The rows of D fall into 4 groups, which share some directions, and each row is roughly a mix of its group's hidden directions.
D (136 x 10):
[[ 24   5 -14   6  -1 -10 -46 -25 -13   5]
 [  4  -9  15  -6 -21 -28  21  -1 -21  36]
 [-14  -6   5 -12 -38  -8   0 -20 -13  36]
 [  5  -8   8  38   0  -3  45   4   5 -11]
 [-10  25 -10 -10  -3 -26  19  32  -4 -27]
 [-14  24   4  -5 -34  30  -9  -5  29   1]
 [ 15  -6  10  33 -28  25 -20  14 -19  -8]
 [ -3 -29 -23 -18 -23   2  28  14  11  21]
 [-10   0 -32  16 -19  -7 -19 -13  36  12]
 [-14  42  12  13  -4   5  -4  -6  37  -9]
 [  1 -11  16  10 -32 -29  21  -2 -18  26]
 [-11 -15 -20   5  32  33  12   5   5 -27]
 [-17   1 -18 -12 -35  18  11  14  27 -20]
 [-12 -13  10  -6  -8 -41 -27 -25 -16   3]
 [  8  16   4 -25 -34  26  -9 -12   3 -28]
 [ 19   2 -16  39  18  12 -14  29   6  11]
 [ -4  -4  23  38  14 -19  23  21   6 -16]
 [ -5  -1 -47 -11  -2  18  -7 -27 -10  16]
 [-34   2 -10   2 -33  21 -17  -4 -10 -23]
 [-25   0  10  -7  -2 -11 -51  12  -1 -10]
 [ 31   8  31 -27  10   4   0  23  10 -19]
 [ 47  11 -18   1   1  27  -7 -15   7  -8]
 [  2  24  -9 -24   7  10  21  -1  -5 -44]
 [  2   0   6   4 -11  28  21   2  32  36]
 [-23 -10 -25 -40 -14 -16  -6 -18   5 -10]
 [ -2 -12 -33  18  -8 -23 -10 -16  31 -18]
 [ 26  10  27  -2  -6 -42   0  18  -8  11]
 [  9   2  -6  -2 -14 -46  13  15   3 -31]
 [  3  -6 -12  12 -15 -29  21 -10 -24  35]
 [  0  -7 -19  19 -37 -18 -14  30  14   6]
 [ 35  22 -12   5  27  10  27  -4  17  -4]
 [-14 -30   9 -11   3 -12  23  -7  40  13]
 [-32   2  20  28 -13  -9  -6   0 -18  31]
 [ 11   1 -21  12 -12   2  47  -4  25  10]
 [ 15 -11  18   4  37   6  36  11  18  -2]
 [ 15   8   4  -8  32 -33   8 -26   0  23]
 [-12  11  44  -2 -19  13  -9   1  29 -11]
 [-24  18   5  29 -19  -4  17  15   2 -34]
 [ 20  19  23 -12  18  26  16   3  30 -13]
 [ 26 -15  10  18  24 -35  13   0   1 -22]
 [-36 -11  10 -12 -27 -16 -19 -11  -7  24]
 [-18  12  -7  24  22  -5 -11  17  13 -40]
 [ 14  -8  38 -22  13   6  16  -5  34   2]
 [ 25  -9 -13  28  18 -15 -27  -8  -6 -28]
 [ -1  -2  24  21 -26  27 -13   6 -34   7]
 [ -4   8  11  11  30 -37  17  29  -9   4]
 [ -9 -16  39 -38 -11   7  -3  -8   9  11]
 [  5 -10 -10  24  23  32 -31  -4 -22  -3]
 [-29 -15  16 -14 -25 -10 -13 -18  -4  32]
 [ -8   6   2  16  12  25 -41   4 -10 -29]
 [-11  16 -21   1  29 -29 -33  -4   1 -12]
 [-29   9   8  12  14 -22 -16  25  -8  33]
 [ 19  34   8  -6  13 -34  19   4 -12 -17]
 [  7  22 -25   8  26  19  21 -22  18  16]
 [-19 -10   1  19  -5 -15 -35   8  -8  37]
 [ -5  -8 -42 -21   7  32  -7 -18  -7   3]
 [-28 -24 -24  -7  -5   8 -15  -2  11  37]
 [ -3  18   6 -41   7  18 -30  -8  12  15]
 [  4  13 -12 -13  -1  56   1 -13   5  -5]
 [ 14 -10 -48  17  16  -3  10   0 -19 -14]
 [  0 -33 -10   9 -19  -1  27 -11  36  -2]
 [ 16  16 -12   4   1  14 -38 -10  -9  36]
 [ 11  11 -20  30  12  16  36 -16  17  -6]
 [-13 -15 -17  25  -6  10 -19  15 -42  -8]
 [ 35  17   1 -13 -18  30  18 -10  21   1]
 [-29  15  31  -6 -34 -19  -4  13   6   3]
 [ 33  -9   0  11  43   9 -17  -5 -17   4]
 [-17 -13  40  -1 -10  23   8  12  17 -24]
 [ 26   1  25  14 -29 -20  32   3  -2   3]
 [ 35  -4  10 -12  14 -14  -1 -41  -7 -14]
 [-11  -3 -31 -24   9 -14  39 -17   2  -2]
 [  6 -36 -20  20 -23   1   7 -10   7 -30]
 [ 42  10   8  14   2  -7  38   6   7 -12]
 [  6  30 -13 -23 -19 -36 -17  -1 -15  -4]
 [ -4   2 -15   6   4  18  -8 -10  48  26]
 [-15 -14 -37  27  24  -8  15  -3 -18   7]
 [-12   5  28   2   6  28  -7   8  30 -31]
 [ 23  20  10 -28   5  -6  19 -22  33  -7]
 [ 10  -5  -6 -22 -30  35   4 -28  13  -8]
 [ 15 -15 -24  14  27   0  39   8 -16  -4]
 [ -4 -38  21  26 -12  -3 -16   8  28  -1]
 [-27 -12 -37  -8 -28   6  21 -15   3   1]
 [  1 -24  35  -7 -13   0 -22  -7  35   0]
 [ 13  11   4   1 -11 -15  19  32  11  40]
 [ -7  22  14 -12  -7 -27 -27  -8   1  37]
 [ 15   5  14 -22  -7 -21 -13 -31 -10  33]
 [ 13 -25  23   8  14 -42   1 -21  -5   0]
 [ 28  26  -5  19  17 -11  32  -9  13  15]
 [ -8  42 -19   1 -14 -14   9   3   1  33]
 [-33 -23  -5  38 -10   7  19  -4  -3 -11]
 [ 21 -20  -8   6   5  -5  40  23  12  23]
 [ 13  16   1 -46 -15  -5   0 -15  25 -11]
 [-32 -18  24   8   5 -30  14  18  -2  19]
 [ -2  20  19 -23  -6  32   8   3  -7  36]
 [-34 -41 -10 -12 -12   9 -16  -8  -8   6]
 [-23 -15   5  10 -42  -9   1   7   9  31]
 [  7  11   8   1  24 -10  43  29   5 -13]
 [-24   0  -9 -33  12  26 -11 -16   1  28]
 [ 15  23 -10 -17  13  45  -1 -19  -5  -7]
 [ -1  33   6 -18  -7 -11 -29  -1 -37  -7]
 [ 24 -16  10   2 -11  25   5 -16  17  39]
 [ 11  14   2 -27 -37  13  21 -20  15  12]
 [  6  26 -10  15  31  10  24  15  13  27]
 [  5   2  11  33  25   4 -10  29  -7 -30]
 [ -2   3   8 -14  10 -35  22  -2  -8 -40]
 [-42   3   7  13   4 -38  -7   3 -12 -10]
 [ 23  36  19  24 -10 -12 -13  12  20   9]
 [ 17   2 -27  31 -35  13  20   0  -3  -5]
 [  8  -3  29 -15  12   7 -37 -11  32  -5]
 [  4 -37 -11   1  24  17  -8 -14  16 -30]
 [ 15   8 -23  -8  25  16  -2  -4  45   6]
 [ 28 -14 -28 -23  17  20  24   2 -15  -6]
 [-29  32  -9  19   7   2 -12 -33  13  -1]
 [  9  14 -15  32  20   4  33   7  27  -3]
 [-25  33   3   5 -28  -9  15 -19   5 -24]
 [-42 -18   2  10   1  -9   5  13  -2 -37]
 [ 26  22 -15 -12   8  44  -2 -15   1  -6]
 [ -1 -10  -3  27  38  28   0   3  -1 -26]
 [  3 -11 -30  13  34  24 -23  -1   1 -17]
 [-44   7 -11  29 -14   2   5  15  18  -5]
 [-22   5  10  27  18 -20  -3  35  19 -12]
 [ -8   9   1 -19 -23 -48   5 -15  15  -3]
 [ 29 -17  33   9 -19  26  -1   3  -1 -21]
 [  5  -8  -2  14  11  30 -38   6 -26 -18]
 [-28 -20  39 -18 -17   2 -15  15  -4  -2]
 [-15 -16 -27 -26  13 -25  12 -21  -4 -23]
 [ -6  18  16  -7 -35 -18  34 -10   7  16]
 [ 27   4  -4 -12   4  17 -23 -44  -8  -1]
 [-24   7  38   2 -18 -16 -22  25  -4  -2]
 [ 12 -11 -10 -42 -14 -18  24 -10  12  17]
 [-12 -12  -6  16   9 -15   5  13   0 -52]
 [-15 -11   2 -10 -31 -25 -30  -1 -23  17]
 [ 11  13  -6  27  -5  38 -15  16 -27   7]
 [ 24  -7 -23  -4   3  28   0 -30 -27 -14]
 [-23  15   3  21 -22  20   1  26  27 -17]
 [  6  -5   6   4  19 -30   4  -9 -41 -25]]
In each list below, two rows fit none of the groups, and each other row fits one group, some only roughly. Which are they? Name them in the order they come.
  Q_289: [ 25  25  18 -32 -21  12   0  22   6  -8]
  Q_939: [-17 -28 -26  27 -28   7 -21   1  -4   1]
  Q_310: [-30  -7 -19  33  20  -8  -3  24  15 -13]
  Q_106: [-21 -30  25 -10 -14 -22  -5 -29   0  15]
  Q_588: [-18  11   4  31   3 -23  23   5  -9 -34]
  Q_371: [ -8 -15 -25 -12  27 -11   0   9  -4  42]
  Q_782: [-10  21  -3 -15   3   5  15  -6  30  43]
  Q_935: [ 18  12  12  25  38   4 -27  13   4 -13]
  Q_569: [ 11 -29  28 -12  -1 -15  10 -36  -1  17]
  Q_678: [ 23   9 -27  10 -13  39 -22  -1   7 -13]
  Q_861: [ 18 -29  23  16  17  32  -9   5  13 -17]
  Q_61: [ 24  43 -23 -11 -10   9  -1 -15 -15 -12]
  Q_549: [-18   2   4  17  15  27  16  34   8  27]
	Q_289; Q_371
  Q_633: [  3  27  17  33  23  14  -6  19  20 -12]
  Q_459: [ 13 -17   2 -43 -23  -2   5  -1  11  28]
  Q_427: [  5   8  -9  21  38  20 -25   4  26   7]
  Q_217: [ 10   7   9 -40  -5 -27 -11 -30  -8 -10]
  Q_878: [-27  -3 -27   6  -2   6  -1  24  32 -26]
  Q_634: [-32   3 -18  20 -14  -3  -3  35 -20 -14]
  Q_582: [ -2  17  42 -36  -6  -9   5   6  -5  14]
  Q_215: [  5   9  24 -29   3   1  20 -18  -2  39]
  Q_445: [ -3  22  -2 -11 -11   0  14   4  53   5]
  Q_622: [-15   6   0   8  15  40  -2 -11  32 -23]
  Q_197: [ 31 -34  14 -18  -9  22 -21   5   2 -12]
  Q_742: [ 34   6  21  -1  22 -20  25  25  -2  -5]
	Q_634; Q_197
  Q_559: [ 35 -15   9 -26 -21  14  12 -13 -22  11]
  Q_651: [ -1 -33  -2  20 -23   6 -15  30  -1 -26]
  Q_345: [-27 -18  30   0  -5  -5   5  -7  -2  42]
  Q_209: [-15  22 -26 -16 -13   6 -36  -6 -13 -19]
  Q_309: [11 30 10  9  2 31 14 14 -9 33]
  Q_71: [-22 -12  19  42   9  -1 -12   7 -11 -25]
  Q_842: [ 15  25  20   7 -41 -14 -14 -13  15   2]
  Q_732: [-10  26   1  20   1  21 -26   6  17 -34]
  Q_435: [-34  -5  12  -9  15  17 -25 -29 -21   0]
  Q_277: [-35   2 -18   9  40  11   0  -8   5  19]
  Q_529: [-28 -27  -4 -10 -15  10   4   4 -42   6]
  Q_837: [-21  12  -6 -20  11 -23  -4 -10  33  30]
	Q_651; Q_71
  Q_771: [  2 -13  14  48  -8  23  14   7   1 -16]
  Q_612: [-28 -34 -18  12   4   6  27  16  -5 -17]
  Q_552: [-14  -5  13 -12  -6  24 -20 -37 -13  26]
  Q_545: [  5 -25 -35  -8  39  -1  -9   0  15   1]
  Q_801: [ 44   3 -11  -8  -6 -29   8  10 -24   6]
  Q_114: [ 12  35   6   5   2  -6 -27  -3  37  13]
  Q_60: [ 30 -29   0  26 -14 -11  11   3  28 -10]
  Q_674: [ 26 -11  -8 -14 -17  16   3 -13 -34 -29]
  Q_457: [  0 -38  -2  19  -3  20 -27   8 -19 -20]
  Q_392: [-13   8  50 -12   1 -13 -20  17   9   5]
  Q_412: [ 3 -8  0 42 32 -5 -3 29 -5 -2]
  Q_41: [  6  33 -14   2  17  23 -13 -19  32  -4]
  Q_833: [-1 11 21 42 12  9  7 24 18 16]
	Q_771; Q_612
  Q_443: [-27 -14   6  10   6  -5 -35 -20 -16  28]
  Q_952: [ -5  36   0  41 -20   2 -10   7   0 -13]
  Q_241: [-23  -4 -28  -3  33 -19 -17 -23 -12  -4]
  Q_591: [ 15  -6   3  -9   3  -4  -6 -33 -46  12]
  Q_282: [ 25  41  -1  -1  23  -5  -9 -13  25  -3]
  Q_405: [-44 -28 -13  -8 -10   0   7   9  -2 -23]
  Q_87: [-32   7  -2 -25  -7  22  -2 -19 -13 -33]
  Q_484: [ -9 -26   8  29  12  10  29  14  -5 -29]
  Q_854: [ -8 -23 -15 -29  -7   9  39 -21   1   3]
  Q_763: [ 17 -28  14  26  -4 -32  -7  -1   8  26]
  Q_126: [ -9  11   0  26  15 -20  34  -7   4  32]
  Q_23: [-16 -44  14 -16 -27   0   0  -9 -10 -15]
  Q_421: [ 15 -29  18  24  24 -16  26   4  13 -10]
	Q_952; Q_405
  Q_557: [  2 -10  -7 -23   2  30   1 -31  19  30]
  Q_608: [  6 -16 -24 -19 -25  -2  35 -20 -13  10]
  Q_406: [ -8 -18 -12  32 -37 -24  13  10  -1   3]
  Q_800: [ 16 -20  23  -1 -30  21  17 -21  -2  24]
  Q_463: [ 12  16 -14  32 -10  33  -5   9  24  18]
  Q_322: [-18  -4 -44 -10  22  14 -12 -12 -15  16]
  Q_844: [ -5  35  -1  -1 -10   6 -32  -8  20  30]
  Q_163: [ 35  -9 -24 -33 -14   7  -1  -2 -23   0]
  Q_132: [-25 -41   2  -7 -30  12   1   2 -17  12]
  Q_315: [-15  39   1   2  -2   6 -28   7  -1  34]
  Q_258: [-14  -6  -7  12  20  53   5   9   4  -2]
	Q_557; Q_800
  Q_784: [  6 -16   2  -3 -34   3 -27 -27   5  29]
  Q_181: [ 17 -10 -17  11 -38   5  35 -16  -7   5]
  Q_522: [  6  15  19  33 -25 -28  12   0 -21  10]
  Q_12: [ 11 -19  -8  20  11  22  -8  -4 -27  38]
  Q_63: [ -8 -23  33  14  29  21   0   3 -20  15]
  Q_890: [ -3  11 -16 -25 -14 -17  16 -10   7 -43]
  Q_814: [ 17 -29  -7   7   8  27  -6  12  -9  39]
  Q_710: [ -3   1 -27  25 -31 -15 -24  -4  -8 -25]
  Q_684: [ 23  18   3  10  -4 -13  44 -24 -10   5]
  Q_442: [ 25   7   7 -12 -24  33  10 -14 -23 -21]
  Q_79: [-18  19   6  45  -6  28  -2 -11  -3   8]
  Q_239: [-13  18   6   1  16 -26 -12   1   5 -46]
  Q_546: [ 13   0  15 -28  45   2  18  -8   9 -11]
	Q_522; Q_63
  Q_839: [ 18   1  25 -28 -31 -13  23  -9 -17  -7]
  Q_49: [ 20  10 -21 -19 -14   7 -11 -14 -24  36]
  Q_974: [ 18   0  15 -35 -20 -28  19 -10 -17 -10]
  Q_857: [ 19 -30  21  -4   5  16  37  -2  11 -16]
  Q_244: [ -5 -27 -20  -6   6   5 -40 -10  -3  28]
  Q_565: [ -5  -8  20 -17  13 -38   4 -28 -14 -20]
  Q_824: [ 23  25 -10  -5   6   6  23 -24  12  35]
  Q_308: [ -2 -25 -12  14  -5  28 -10 -16  10 -39]
  Q_797: [-13  21  17 -36   9 -26  25  -4 -15  -6]
  Q_501: [ 1  8 15 40 21 -6 14 19 14 25]
  Q_637: [ 27   6  19 -13 -15  16 -21 -22  33  -4]
  Q_887: [ 28   1 -12 -40  -6   6   2 -27  -7 -20]
  Q_795: [  7  25  30 -16 -20  -6  -3 -13  26  26]
	Q_49; Q_244
  Q_701: [ -5  19 -16  -1 -26  -3  22  43  10   8]
  Q_262: [-35 -19 -12   2 -18  25   1   7   5 -32]
  Q_171: [-45  -1  -6  15  16  -5 -16  22 -14 -18]
  Q_726: [-28 -15  -8  25   9  21 -10  -4  34  16]
  Q_937: [ 21   2  -9  22  39  -1  16 -19 -20 -17]
  Q_973: [  6  14  11 -28  30 -21  16  -9 -15 -27]
  Q_741: [-20 -21  19  45   7  -6 -15  14   5  -2]
  Q_413: [ -6  11  -6 -10  40 -37  13   5  -9 -15]
  Q_693: [  7  20  22 -21 -14 -32  23   8   9 -23]
  Q_995: [ 12 -12  20   4  -4 -13  12   5  13  51]
	Q_726; Q_741
  Q_927: [ 10  33 -16 -30  25  11  14 -21   3   8]
  Q_746: [  2  14  -7  25  -8   2  42 -19 -18 -19]
  Q_757: [-13   2 -34 -12  10 -11   9 -24  37   8]
  Q_334: [ 18  31   8  11  17   8  -2  28 -26 -22]
  Q_832: [-16   5   3 -18  21  38  21  -5   3 -29]
  Q_723: [-28 -19 -31  -2   1  -2 -38  -2 -16  -3]
  Q_53: [ 28 -17  -1 -32  -6  19  -5   2  15  32]
  Q_183: [-27   2  -4  11 -15  14 -20  21 -30  29]
  Q_893: [-16  12 -10 -15 -13  15  38  19  15 -25]
  Q_821: [  7   6 -42   0 -19 -27  13 -19  -8  15]
	Q_334; Q_821
  Q_422: [-13   0 -30   1  12 -20   1 -15 -19  40]
  Q_58: [-15   3  -3 -14  -8  41  24   2  11 -30]
  Q_131: [-34 -13 -10  18 -21  -6 -36   1  -4 -14]
  Q_793: [-17 -13 -25 -19  14  -6 -34   6 -29  10]
  Q_399: [-18  -5  -6  -3  34 -29 -28 -18 -17  -5]
  Q_236: [  0 -33  16 -18  -2  11  42  -2  -3 -14]
  Q_115: [-30  -4  -8  18   4  20 -32  12 -13  28]
  Q_249: [-18 -12   9  -7  26   9 -18  25   5 -38]
  Q_231: [ -3  19  40 -17  17 -15   4  10  18  25]
  Q_76: [ -7  20 -14   8  29   8  17  32   2 -29]
  Q_899: [ 32   5 -21   4 -23   2  10   4 -10  39]
  Q_360: [ -3  30 -27 -10  -4 -39   6 -13  16   6]
  Q_416: [ -2   6  -2  29 -24  20 -19  36  -7 -17]
  Q_950: [ 22  27  19 -15  25  -4  19  -3  16  28]
  Q_9: [ 27 -23  -6  34   7  26 -17 -10  12  -6]
	Q_899; Q_416
  Q_188: [-11   9  -3 -14  21 -11 -41   6   7 -32]
  Q_327: [  2  38  22 -23  -4 -22 -13 -20  15  -7]
  Q_627: [  1 -15  32  -6 -13  13 -31  31  -3  15]
  Q_811: [-38  -8  -3 -20 -11 -19   3   7 -29 -22]
  Q_252: [ 16  26  24 -24  19   7 -19   4 -26 -15]
  Q_834: [  7 -24  -5 -27  30  21   8 -18   0 -27]
  Q_257: [-27   6  -6  49  12  15  -9   6   9  -1]
  Q_813: [ -4  -5 -11  -7  -3 -31 -39  13 -29   7]
  Q_11: [-36 -14  20 -18 -17 -13   4  18  -9 -27]
  Q_382: [-39 -19 -14  33  15  11  -3   3   4 -16]
	Q_811; Q_11
  Q_576: [-23  16   0   4  -5 -42  12 -15  -5 -29]
  Q_496: [ 19  -1 -28  12 -17  37 -23  -4  16   4]
  Q_604: [-12  15  -5  25  38   5 -29   1  14 -16]
  Q_419: [ 24  17 -28  -1   1  26   9   6   5 -36]
  Q_487: [  8  27 -24 -13  -8  30  14   3  29 -14]
  Q_680: [  8   0 -28   6   8   8  42 -21  -9  21]
  Q_320: [-10  30  17   2 -10  -7 -17  23 -19  34]
  Q_873: [-11 -12  17  21  24  -8  -4  12  -6  44]
  Q_574: [  8 -13 -20  27 -12  17 -43  -7   3   9]
  Q_537: [ 10  24  22 -21  12  -6 -22 -14  33  13]
  Q_739: [-21  16  -7 -38 -12  -7 -36   0  -5 -11]
  Q_74: [ 15  -7  -6  -9 -35 -26   2  -2 -30  24]
	Q_487; Q_739
  Q_920: [ 14  -2  12 -12  -4 -54  -3 -16 -11   1]
  Q_69: [ 34 -18  -5   1  19   4  12  -5 -11  40]
  Q_888: [ 18  18 -25  24   5  19 -24  24   5  19]
  Q_554: [ 39   3 -15  20   3  -4 -36 -13   0  13]
  Q_305: [  4  -2   2  25  25  19  36  15 -16 -20]
  Q_259: [ 17  13   9  28 -19   5  22  16  22  30]
  Q_356: [ -1  30  28  -9   2   3   6 -18  22  34]
  Q_526: [-19 -38   1  23  -6 -10 -16 -17   1 -28]
  Q_253: [ 14   7 -23  49  11  -3  -9  12  10 -10]
  Q_266: [ -5   8 -22  32  -5  37   2 -16 -16 -18]
  Q_73: [ -5   9 -15   4  18 -43   0  10 -32  12]
	Q_305; Q_73
  Q_352: [-36  32   2 -20 -21  -3   8  10   6 -19]
  Q_942: [ -7   3   6 -38  14  43  -7   2  12  -3]
  Q_224: [  2  14 -28 -11  37  28   3 -16  13   9]
  Q_540: [-18  21  -5 -39 -19  24  -2 -23  -6  -4]
  Q_377: [-22 -20  -5  27  -3  15  14  35  22   7]
  Q_605: [-15 -10  14 -28 -27  25  20 -26   4  -5]
  Q_28: [ -9   7  25  38 -14 -20  26  -4  11  12]
  Q_978: [ 30  10 -14 -29  -3   6  37  -9 -17  -5]
  Q_298: [ 43  18   1 -28  -1  -4   5 -25  -6  11]
  Q_805: [ 11  20 -21 -14 -14  20  22  12  10 -36]
	Q_352; Q_978
